In the data rows, zero lies at 7.5, halfway between 7 and 8.
Here are some points:
11 10 6 4 10 10 6 13 7 11 5 11 4 5 9 9 8 9 10 5 10 6 9 5 9 8 8 3 8 7 8 2 10 5 11 3 8 11 10 8 7 9 12 11 2 10 5 9 7 7 10 5 6 7
0 8 9 8 8 6 12 3 11 4 8 2 12 8 7 6 5 9 9 13 10 12 6 9 9 11 3 10 3 2 11 10 3 15 6 13 7 3 8 5 5 7 10 3 12 1 8 8 3 6 5 7 12 7
15 11 0 8 0 8 0 15 11 6 0 8 0 14 5 0 9 9 10 8 3 0 7 0 1 5 14 6 7 3 6 0 14 15 14 11 4 0 8 4 6 9 0 15 15 0 15 4 5 9 11 14 5 4
3 5 10 7 5 5 6 5 7 9 10 4 9 6 9 10 7 9 14 10 9 8 7 8 10 9 7 13 9 5 12 10 5 11 7 7 7 4 2 9 4 7 8 5 8 3 8 5 3 11 4 6 15 6
4 6 8 5 6 5 7 7 12 11 9 3 10 8 9 7 6 6 10 8 7 9 8 6 8 12 10 11 8 2 15 7 7 10 7 8 11 7 6 10 9 8 6 8 9 6 5 7 9 9 4 6 11 7
9 5 6 9 7 7 10 6 6 12 5 9 7 8 8 10 10 6 7 5 8 4 7 10 8 3 9 6 3 14 5 8 5 2 7 7 8 10 7 7 8 8 10 6 4 11 8 8 9 9 11 12 6 11
5 11 9 6 12 7 8 6 9 6 8 9 10 5 8 7 7 8 8 9 11 9 6 10 10 12 6 9 8 5 9 7 10 12 6 11 8 8 7 6 8 7 11 7 8 4 7 8 9 6 7 9 8 8
10 8 8 4 8 8 6 10 10 7 9 7 7 2 9 9 9 8 6 7 7 8 10 7 10 7 8 6 7 5 8 7 6 7 10 6 7 11 4 10 9 7 6 10 9 6 7 6 12 6 8 6 8 7
13 2 5 8 5 7 7 9 6 9 8 4 5 8 8 5 8 8 8 8 8 6 8 5 8 9 9 6 6 5 2 10 11 5 10 3 11 8 6 10 5 6 5 10 5 13 9 6 9 8 7 6 4 10
11 6 9 7 6 10 8 8 5 6 8 8 1 6 6 6 6 3 5 5 6 5 6 8 13 7 10 6 11 9 6 6 5 4 7 6 6 9 7 9 5 6 5 10 7 10 9 10 8 11 11 5 6 12
6 7 8 4 6 8 12 9 8 9 10 9 3 3 6 6 5 6 7 9 6 11 8 4 6 6 4 10 13 4 10 7 7 5 9 5 8 8 1 8 11 7 1 12 8 10 9 7 11 6 6 5 7 7
9 6 8 7 11 9 7 8 7 7 6 12 5 7 9 8 9 8 7 3 4 9 4 5 6 8 8 8 6 11 6 10 10 8 5 5 7 9 11 7 9 8 8 8 6 9 5 11 9 7 11 8 7 7
13 11 7 7 7 7 7 14 5 10 3 15 3 4 10 5 5 8 5 5 5 8 8 8 5 10 6 7 14 12 6 8 11 4 8 6 7 10 11 10 11 10 9 11 6 11 6 8 13 8 12 8 5 6
2 0 14 5 8 6 5 5 8 8 11 2 8 9 6 8 7 4 9 10 9 12 6 9 8 6 10 6 6 3 8 14 8 10 4 9 12 2 0 11 4 6 2 7 9 0 8 3 8 6 1 2 7 3
7 7 8 10 8 9 9 5 7 8 5 9 5 10 5 10 6 5 7 3 7 8 6 8 4 8 7 9 7 11 7 5 6 8 7 12 8 8 7 10 7 6 6 6 7 7 11 9 4 10 8 6 8 9
11 6 5 9 8 8 10 6 7 6 8 7 7 8 7 6 10 10 6 5 6 8 7 8 7 10 8 9 4 10 4 8 7 5 6 8 7 7 8 6 9 5 9 5 7 9 9 9 5 8 8 6 6 10
12 6 8 1 7 6 8 6 10 7 10 4 9 6 11 6 4 5 11 10 5 9 11 6 11 6 10 8 9 5 10 12 4 5 8 5 8 6 2 9 8 7 1 14 7 8 6 4 10 5 1 4 13 10
Here are 14 more points, each followed by its number:
5 11 7 11 6 5 5 10 8 6 7 7 7 7 5 7 6 9 6 6 12 9 9 8 7 7 6 12 8 11 9 6 7 10 8 8 5 10 8 8 8 7 8 6 9 7 7 5 11 10 6 9 6 8 0
10 12 1 12 6 9 10 10 5 11 3 12 8 10 8 5 12 10 3 5 10 1 7 7 1 9 11 6 7 13 4 8 5 8 12 6 7 8 11 7 12 8 13 8 3 12 9 9 4 8 9 11 2 10 1
7 2 9 8 6 6 6 6 5 8 10 0 9 7 5 10 8 7 11 6 5 10 9 7 10 4 8 6 6 4 8 10 8 2 4 4 11 6 4 4 6 9 3 8 11 7 9 7 7 5 7 6 10 7 2
10 8 7 5 7 8 11 6 4 8 9 8 8 10 8 9 8 12 8 5 7 3 6 8 2 8 11 12 10 7 4 8 5 4 9 2 9 6 7 10 11 8 5 9 7 9 4 10 7 6 7 8 8 6 3
12 8 7 6 5 7 6 12 4 10 5 11 4 7 9 7 9 5 5 2 5 5 7 7 6 8 6 5 8 11 6 9 7 6 5 7 8 6 5 11 10 8 8 9 4 10 9 12 13 7 10 10 5 9 4
7 10 8 5 10 2 8 8 12 8 7 8 9 10 12 4 5 6 12 11 5 4 7 9 7 9 6 6 8 8 7 9 11 10 10 5 5 9 11 9 5 7 11 7 4 8 6 3 8 4 4 8 11 4 5
2 3 8 10 7 7 11 0 9 8 9 4 15 13 3 13 9 10 10 10 11 10 8 9 8 5 8 5 3 8 15 9 5 13 5 5 9 7 6 2 8 4 8 4 6 5 10 8 0 7 7 6 13 5 6
5 4 9 6 3 10 10 6 10 9 4 3 4 12 6 9 4 5 11 9 7 8 7 9 11 4 8 4 7 3 3 6 5 5 10 5 5 7 0 5 4 8 3 9 8 6 8 3 9 5 1 4 6 7 7
13 4 6 4 9 8 7 8 10 9 9 8 7 6 8 5 9 8 9 9 6 7 10 9 6 10 9 7 10 7 12 5 6 5 9 7 9 10 5 8 8 7 9 11 7 8 9 7 8 8 6 7 9 8 8
12 6 7 12 8 9 6 10 7 3 7 4 6 12 7 4 14 5 4 4 6 2 9 7 11 7 9 4 8 10 4 9 10 2 6 3 7 9 6 7 9 8 4 10 7 9 7 4 8 6 10 9 4 8 9
2 2 9 11 10 6 5 7 9 8 9 6 11 7 3 10 6 6 7 6 9 9 8 8 9 5 7 6 9 5 9 4 12 8 4 6 8 8 7 7 7 9 6 7 10 6 5 6 7 8 6 8 8 3 10
7 6 5 11 9 12 7 7 6 7 8 2 9 9 4 11 11 11 8 10 8 11 11 10 8 6 9 4 6 6 7 7 6 6 5 7 8 8 6 4 8 6 6 6 9 8 8 7 5 6 8 9 6 9 11
9 7 5 7 7 10 10 8 5 6 7 11 7 5 10 6 8 8 7 5 9 4 2 9 12 6 9 8 10 12 4 9 8 4 8 4 5 10 10 6 7 7 5 10 3 14 4 8 10 7 9 6 7 10 12
7 15 0 14 7 8 6 8 3 4 6 15 11 11 5 9 4 8 3 10 13 5 10 7 7 13 7 7 9 11 8 6 10 10 7 9 7 9 14 6 11 9 15 0 7 11 8 11 5 4 10 14 0 9 13
Which three of these numbered points are nearest to each point below, looking only along the 3 directions in which the first points spread most? Their numbers follow each, nearest first.
2 8 12 8 9 8 7 0 9 5 12 3 11 8 9 9 6 9 11 13 9 11 6 8 8 6 4 9 5 3 12 9 6 12 6 14 5 4 3 4 6 6 7 6 10 1 9 7 2 9 4 6 13 5 > 6 10 11
2 10 3 14 8 9 8 3 4 9 8 8 8 11 2 8 10 10 4 5 10 5 6 11 4 8 7 5 5 10 1 7 9 7 7 9 12 5 10 5 8 9 13 1 12 8 9 11 3 10 10 12 5 9 > 13 0 1
4 5 11 5 7 7 7 3 12 8 13 1 12 7 7 7 7 10 10 10 5 10 6 6 9 5 7 9 4 4 15 8 3 8 10 9 6 7 4 9 7 6 3 10 7 4 8 3 4 7 3 8 14 7 > 2 7 10
5 7 11 8 7 7 8 5 8 7 8 7 9 7 7 8 7 9 7 9 6 11 9 6 6 6 7 7 8 3 5 9 5 8 7 8 7 7 3 7 7 3 8 7 9 6 8 5 6 6 5 9 9 10 > 10 5 11
7 8 10 5 5 7 9 5 11 7 9 9 6 5 9 10 5 8 10 6 7 8 8 8 9 4 9 8 7 10 7 7 7 5 6 7 8 9 5 10 9 7 3 11 7 6 8 7 8 7 9 4 11 8 > 8 3 2
3 11 8 8 10 3 7 7 4 6 7 12 12 9 9 5 5 10 9 8 10 3 4 10 8 11 2 9 6 8 10 5 6 13 11 14 6 6 10 7 4 10 13 3 6 8 7 13 2 9 8 12 5 8 > 13 0 11
11 12 5 5 5 9 9 10 3 8 9 12 4 7 10 6 9 9 5 3 6 6 3 3 8 8 9 7 9 14 3 9 11 4 6 6 6 10 12 10 9 11 6 10 7 11 4 13 9 6 9 10 7 6 > 4 12 9
5 9 12 6 10 7 10 6 7 6 8 8 8 5 9 9 7 8 8 7 10 6 7 6 7 7 1 8 6 2 9 7 7 10 6 7 10 7 11 7 8 9 11 6 6 4 8 11 9 8 5 8 9 5 > 11 10 0
